128 stands for zero in the data rows.
Some points:
[ 52  53 146 111 143 161 130 106 119 148 113 133 153 120 136 157 138 145
 147 159 161 144 149 137 129 137 131 151 141 115 133 138 123 144 135 151
 129 124 143 144  92 163 123 115 148 141 160 183 179 176 149 187 180]
[173 184 209 158 238  57 124 186 181 200 204 133 181 153 153 104 218 120
 176   0  24  87 120 128 126 171  49 102 147 161 141 196 254 159 173 113
 231 144 140 142 188 115 166 253 158  74 106  10   8  80 135  15  65]
[177 163 122 255 170 155 151 117 183  64 188 130  41 143  62 100  65 108
   3 145  52 122  96 116 135  98 129 111 142 212 172 148 134  90 107 172
 130 154  91  87 161  69 112  37  66 118  84  76   7 120 111 138  64]
[173 185 214  51  94  60 118 185 176 200 106 130 180 155 153 104 219 120
 178  75 161  84 124 135 128 170 157 100 145 167 137 153  72 156 180 110
 156 146 140 149 187 118 171 250 158  77 104   7 191  92 132  28 172]
[ 91 101  81 134 109 151 108 110  98 121 108 108 128  96 118 122 110 132
 140 130 136 133 132 117 109 123 129 137 107  87 114 121  96 128 107 118
 104 101 135 129  87 141 108 112 123 133 118 139 112 152 119 138 140]
[ 51  52 107 155 143 168 141 112 125 133 127 126 154 105 147 158 132 146
 150 158 154 150 149 131 129 138 133 151 133 118 133 140 122 141 127 153
 124 121 144 129 106 170 120 115 145 137 160 176 171 184 148 149 222]
[ 68 150 162  46  92 146 134 128 122 151  98 127 155 126 133 152 136 140
 147 158 161 145 151 136 129 139 129 146 147 116 129 137 130 136 134 139
 126 121 163 141  91 150 136 115 143 121 207 176 189 133 143 183 173]
[173 184 162  43  98  61 118 187 123 171  99 129 184 150 134 153 137 122
 107  75 164 142 150 141 121 155 156 122 146 118 138 115 153 155 134 113
 129 145 134 152 185 131 166 251 161 124 104 146 197 115 132  34 175]
[ 95 100  74 132 112 152  99 106  97 121 109 111 127 116 116 118  98 121
 136 129 133 124 129 116 114 119 126 141 110 110 120 119  86 110 112 118
  95 118 133 128  90 129 104  98 129 169 116 142 111 114 114 136 139]
[ 70 141 160  43  91 153 136 131 122 150  99 132 154 123 136 152 138 144
 146 162 166 143 153 138 128 134 133 143 146 111 127 135 126 143 137 138
 121 120 163 144  85 148 134 116 142 124 201 183 177 133 137 189 182]
[ 92 101  82 130 114 152 105 106  96 117 109 111 132  87 115 125 112 133
 140 128 139 126 128 122 108 117 130 136 101  92 116 121  98 123 116 128
 102 104 131 125  90 134 104 105 121 123 126 142 115 148 121 139 142]
[ 44  50 155 113 134 172 138 109 121 153 115 130 150 121 133 153 139 143
 147 159 159 140 149 137 127 139 133 147 135 115 130 135 121 141 134 143
 129 119 146 150  91 166 123 122 147 137 158 175 180 169 147 188 182]
[174 148 162  43  93  58 118 140 122 151  97 132 181 147 129 152 136 149
 106 136 168 149 155 140 122 136 154 137 140 119 136 118 159 141 135 126
 125 142 136 150 176 146 166  96 162 123 112 147 194 121 143 187 172]
[156 122  79 171 123 123 148 120 162  63 163 129  39 141 105 103 134 109
  80 216  97 141  96 140 139 104 141 111  88 149  91 126  71  87 110 147
 121 153  90  96 161 104 110  74  88 168 126 103  95 117 109 140  68]
[ 88 101  82 130 110 152 110 111  96 118 104 113 136  92 116 128 109 135
 131 134 136 121 132 112 105 122 110 138 114 105 110 122 104 125 111 127
 101 104 133 117  85 148 107 104 124 123 128 144 109 149 115 143 142]
[163 118  80 173 125 126 154 120 162  60 162 126  39 142 110 101 136 105
  79 139 101 141  91 134 138 103 136 104  89 149  95 124 140  90 110 151
 121 147  91  92 161 102 112  73  90 168 127 105  93 118 112 139  67]
[ 68 141 163  43  99 153 140 128 123 149  97 125 155 126 134 152 138 148
 150 155 164 137 150 135 127 142 130 147 145 113 125 139 130 146 139 138
 124 122 163 146  84 148 137 119 149 125 195 177 182 130 141 192 183]
[160  98  78 136  68 122 103 105  92 121 115 107 131 115 112 115 100 121
 137 133 135 125 132 125 111 116 136 141  99 112 117 115  89 109 115 117
 103 110 143 140 105 121 104  89 117 166 112 143 146 122 116 141  91]
[158 101  79 134  73 124 140 108  99 120 115 126  93 113 117 113  98 105
 138 143 138 144 127 126 107 104 135 122 101 117 111 113 137 112 105 134
 108 111  91 133  99 108 107  89 112 168 125 143 147 119 118 136  76]
[158 124  75 176 124 123 151 118  95  67 110 130  44 130 104 100 134 105
 133 140 146 146  91 125 134 108 131 109  91 116  87 115 146 112 112 146
 124 114  92 133 153 107 105  74  91 172 130 142  95 116 122 140  75]
[172 185 159  38  94  60 117 142 120 115 101 127 182 153 132 156 137 145
 102 138 158 149 153 135 132 141 152 139 142 119 137 119 161 155 136 122
 122 146 134 148 174 132 168 253 164 120 112 153 191 114 141  32 173]
[ 88 100  82 129 111 146 102 109  93 124 100 110 132  87 111 124 105 135
 137 131 134 125 130 112 106 121 119 137 119  89 110 121 103 120 114 120
  99 103 132 114  84 145 102 102 124 128 127 147 114 152 116 136 140]
[155 145 162  40  98  60 135 142 122 151  99 128 138 125 133 153 134 144
 145 162 162 146 149 137 124 140 156 149 144 106 136 118 127 141 140 130
 124 122 165 145  91 144 167 117 161 119 199 147 196 120 140 184 171]
[ 50  53 109 152 147 165 139 108 121 148 116 128 149 123 132 158 134 145
 149 161 161 145 149 137 125 141 129 151 133 118 136 139 125 136 133 152
 121 121 144 145  91 167 123 119 143 135 158 178 171 182 142 188 180]
[ 44  98 158  64 143 164 138 113 121 150 116 128 152 123 137 150 136 147
 145 155 158 141 149 141 126 137 131 147 142 115 127 141 124 144 137 145
 126 122 144 145  89 162 120 121 149 134 200 182 178 137 142 187 183]
[228 178 118 255 255 252 150 119 181  65 215 211  39 138 251 101  63 105
   6 146  51  68  81 137 185  73  40 108 146 211 176 130  44  87 104   0
 127 157  92  90 164  69 113  33  52  66  20  78   9 115 112 138  69]
[161  98  77 167  74 123 143 108  92  85 115 130  96 131 119 111 134 109
 139 126 133 144  96 126 142 104 135 123 103 117  86 112 144 112 110 134
 108 114  88 129 153 109 106  92 114 169 131 143  95 117 121 145  77]
[128 103  78 130  72 148 101 106  96 123 108 113 129 119 113 121  98 119
 140 130 138 129 132 119 110 117 135 139 105 115 117 113  90 110 116 123
 106 112 146 133 102 129 105  91 111 166 114 141 149 121 124 138  88]
[174 191 162  45  98  62 122 184 118 171  94 129 180 155 157 157 139 117
 171  76 167 145 153 136 133 154 160 100 147 118 138  50 158 155 136 108
 132 145 135 146 189 132 167 252 160 120 108 150 194 117 134  34 171]
[223 174 120 255 255 246 153 121 179  68 215 209  41 138 240  97  60 107
   1 143  47  66  79 140 184  75 174 107 141 208 178 131  46  93 110   0
 127 152  90  89 163  71 108  34  45  69  25  78  14 113 111 137   0]
[177 186 163  42  97  58 123 140 125 110  94 131 178 157 134 151 136 165
 105 138 163 141 146 134 126 140 153 120 144 124 137 116 161 156 132 125
 130 144 132 147 178 130 166 252 163 117 104 151 193 115 142  32 169]
[ 90  99  78 133 109 152 101 105  95 115 109 109 130 103 120 126  99 128
 136 127 134 127 134 120 111 118 134 136 102  97 113 120  87 122 112 120
 102  99 136 123  93 136 104  99 125 135 121 138 111 148 121 141 137]
[155  99  76 171  74 123 139 108 100  85 112 127  90 130 116 117 132 108
 138 128 137 140  95 122 138 102 137 120 101 117  92 110 141 107 109 133
 102 112  92 131 102 109 103  96 114 171 127 149 144 114 113 138  75]
[172 184 239 157 255  62 124 186 181 200 208 127 180 154 151 103 220 121
 231   0  26  83 123 101 128 142  49  95 146 166 140 192 250 162 177 116
 230 145 136  88 187 116 165 252 165  76 111   0  11  81 132  17  61]
[176 184 239 163 255  61 121 186 186 200 208 129 179 155 151 106 220 120
 235   0  26  82 122 107 132 142  42  99 149 161 143 193 253 164 176 109
 226 143 142  85 188 115 170 252 166  77 106   3  11  85 135  22  62]
[173 167 123 255 169 155 155 116 177  66 194 128  42 143  65 101  59 110
   0 151  49 127  92 137 180 159 125 108 148 212 177 147 132  90 108 170
 129 150  87  84 162  68 109  37  50  69  30  73  11 116 112 137  67]
[ 85  98  82 133 115 152 100 105  96 118 105 114 132  90 116 133 111 130
 137 130 137 123 130 117 104 120 112 140 117  91 116 122 105 127 112 122
 103 101 131 114  89 146 104 106 122 127 123 143 113 152 111 139 146]
[174 186 210  46 100  61 119 182 176 200  95 131 176 154 153 102 138 121
 175  75 165  89 122 134 129 151 154  98 145 122 138  47 163 156 172 113
 156 137 142 148 187 128 167 252 158 119 107 111 194  82 130  24 168]
[162 166  81 225 121 151 153 116 179  65 179 125  41 139  66  98  81 105
  49 214  92 121  92 123 140 107 141 106 149 208 176 150  68  90 111 172
 120 161  90  92 163  66 108  35  60 108  87  75  72 117 113 141  68]
[156 151 162  43  91  64 135 139 121 148 100 131 139 123 133 153 139 140
 144 161 160 149 149 134 132 141 151 143 143 114 138 119 155 142 132 131
 127 122 131 147  88 147 165 122 158 127 199 149 191 115 142 186 175]
[158 126  79 171 121 125 150 119  93  59 158 123  45 143 101 103 136 107
 139 140  96 140  94 116 136 104 139 109  89 112  95 122 138 109 111 150
 123 156  89 137 154 103 104  73  96 170 136 104  99 114 117 141  72]
[175 146 161  40  94  58 121 139 125 153  99 130 184 149 133 153 133 150
 104 135 165 143 146 136 128 138 152 137 144 121 132 116 158 141 135 125
 123 140 132 148 181 150 165 252 159 122 117 151 183 117 142  32 170]
[ 70 150 162  45  98 150 135 139 121 153  97 134 139 125 133 155 139 142
 148 157 163 141 149 135 124 139 152 142 142 111 132 118 134 141 136 144
 129 123 162 143  86 141 139 118 142 119 203 179 191 136 143 185 171]
[158 161  80 227 122 161 149 119 177  64 177 127  39 139  64 106  72 105
  46 219  93 122  94 118 141 105 143 110 118 155 130 118  72  90 109 176
 123 150  88  85 165  67 104  38  88 166 130 100  66 118 111 139  67]
[ 91 101  76 129 110 150 105 110  95 118 105 107 132  95 120 123 108 132
 136 131 136 125 129 113 111 124 117 139 117  91 104 124 104 119 113 124
 104 103 129 114  83 147 103 101 126 126 124 140 111 147 108 137 144]
[134  99  82 131  73 151 103 109  97 124 109 117 129 116 118 122  99 124
 139 131 137 128 130 115 111 120 129 140 108 111 115 121  92 108 116 122
 105 114 134 127 107 129 107 102 119 166 117 135 146 115 119 138 102]
[ 50 101 154  65 142 164 133 112 120 147 114 128 154 123 130 153 139 148
 147 164 158 144 153 138 128 142 132 145 147 107 125 137 121 138 134 146
 123 123 144 146  86 171 124 125 144 133 158 179 180 175 144 190 181]
[ 91  92  77 137 113 147 101 106  97 123 109 113 129  98 117 117 109 134
 138 129 139 127 132 120 111 116 125 140 103  97 114 119  85 122 114 122
 102 104 135 120  94 139 110 101 130 137 117 134 114 151 119 138 135]
[178 190 211 156 236  60 123 184 179 204 209 131 184 154 155 106 225 124
 172   0  24  87 121 130 128 170  45 103 142 165 137 153 254 159 175 109
 227 145 140 145 180 113 168 254 159  77 105   2  18  84 134  24  99]
[ 52  51 150 112 144 165 137 112 119 150 114 129 154 120 133 154 134 142
 149 164 164 142 149 135 125 132 130 154 140 112 131 135 121 145 138 144
 124 122 140 147  87 159 123 119 145 132 154 178 180 176 148 182 179]
[ 45  52 148 111 148 163 133 112 118 150 116 131 155 127 127 155 134 148
 150 155 161 146 147 133 130 138 126 149 143 115 137 143 124 140 137 149
 125 121 146 147  93 170 126 123 142 136 157 178 178 173 145 184 180]
There is one direction along which these points spread out most. Take the direction at right angles to it along which they spread out most. Go by this last direction. Where along it does each point below lie, from 0 to 99? 50 is the average, and the first point above lies past it. One standard deviation of the points above along it is 16.
[175 146 161  40  94  58 121 139 125 153  99 130 184 149 133 153 133 150
 104 135 165 143 146 136 128 138 152 137 144 121 132 116 158 141 135 125
 123 140 132 148 181 150 165 252 159 122 117 151 183 117 142  32 170] 36
[158 161  80 227 122 161 149 119 177  64 177 127  39 139  64 106  72 105
  46 219  93 122  94 118 141 105 143 110 118 155 130 118  72  90 109 176
 123 150  88  85 165  67 104  38  88 166 130 100  66 118 111 139  67] 64
[160  98  78 136  68 122 103 105  92 121 115 107 131 115 112 115 100 121
 137 133 135 125 132 125 111 116 136 141  99 112 117 115  89 109 115 117
 103 110 143 140 105 121 104  89 117 166 112 143 146 122 116 141  91] 60
[173 167 123 255 169 155 155 116 177  66 194 128  42 143  65 101  59 110
   0 151  49 127  92 137 180 159 125 108 148 212 177 147 132  90 108 170
 129 150  87  84 162  68 109  37  50  69  30  73  11 116 112 137  67] 55
[ 45  52 148 111 148 163 133 112 118 150 116 131 155 127 127 155 134 148
 150 155 161 146 147 133 130 138 126 149 143 115 137 143 124 140 137 149
 125 121 146 147  93 170 126 123 142 136 157 178 178 173 145 184 180] 58
[128 103  78 130  72 148 101 106  96 123 108 113 129 119 113 121  98 119
 140 130 138 129 132 119 110 117 135 139 105 115 117 113  90 110 116 123
 106 112 146 133 102 129 105  91 111 166 114 141 149 121 124 138  88] 60
[228 178 118 255 255 252 150 119 181  65 215 211  39 138 251 101  63 105
   6 146  51  68  81 137 185  73  40 108 146 211 176 130  44  87 104   0
 127 157  92  90 164  69 113  33  52  66  20  78   9 115 112 138  69] 53
[ 92 101  82 130 114 152 105 106  96 117 109 111 132  87 115 125 112 133
 140 128 139 126 128 122 108 117 130 136 101  92 116 121  98 123 116 128
 102 104 131 125  90 134 104 105 121 123 126 142 115 148 121 139 142] 60
[ 90  99  78 133 109 152 101 105  95 115 109 109 130 103 120 126  99 128
 136 127 134 127 134 120 111 118 134 136 102  97 113 120  87 122 112 120
 102  99 136 123  93 136 104  99 125 135 121 138 111 148 121 141 137] 61
[162 166  81 225 121 151 153 116 179  65 179 125  41 139  66  98  81 105
  49 214  92 121  92 123 140 107 141 106 149 208 176 150  68  90 111 172
 120 161  90  92 163  66 108  35  60 108  87  75  72 117 113 141  68] 61
[ 91 101  81 134 109 151 108 110  98 121 108 108 128  96 118 122 110 132
 140 130 136 133 132 117 109 123 129 137 107  87 114 121  96 128 107 118
 104 101 135 129  87 141 108 112 123 133 118 139 112 152 119 138 140] 59
[155  99  76 171  74 123 139 108 100  85 112 127  90 130 116 117 132 108
 138 128 137 140  95 122 138 102 137 120 101 117  92 110 141 107 109 133
 102 112  92 131 102 109 103  96 114 171 127 149 144 114 113 138  75] 60
[ 44  98 158  64 143 164 138 113 121 150 116 128 152 123 137 150 136 147
 145 155 158 141 149 141 126 137 131 147 142 115 127 141 124 144 137 145
 126 122 144 145  89 162 120 121 149 134 200 182 178 137 142 187 183] 56
[161  98  77 167  74 123 143 108  92  85 115 130  96 131 119 111 134 109
 139 126 133 144  96 126 142 104 135 123 103 117  86 112 144 112 110 134
 108 114  88 129 153 109 106  92 114 169 131 143  95 117 121 145  77] 58
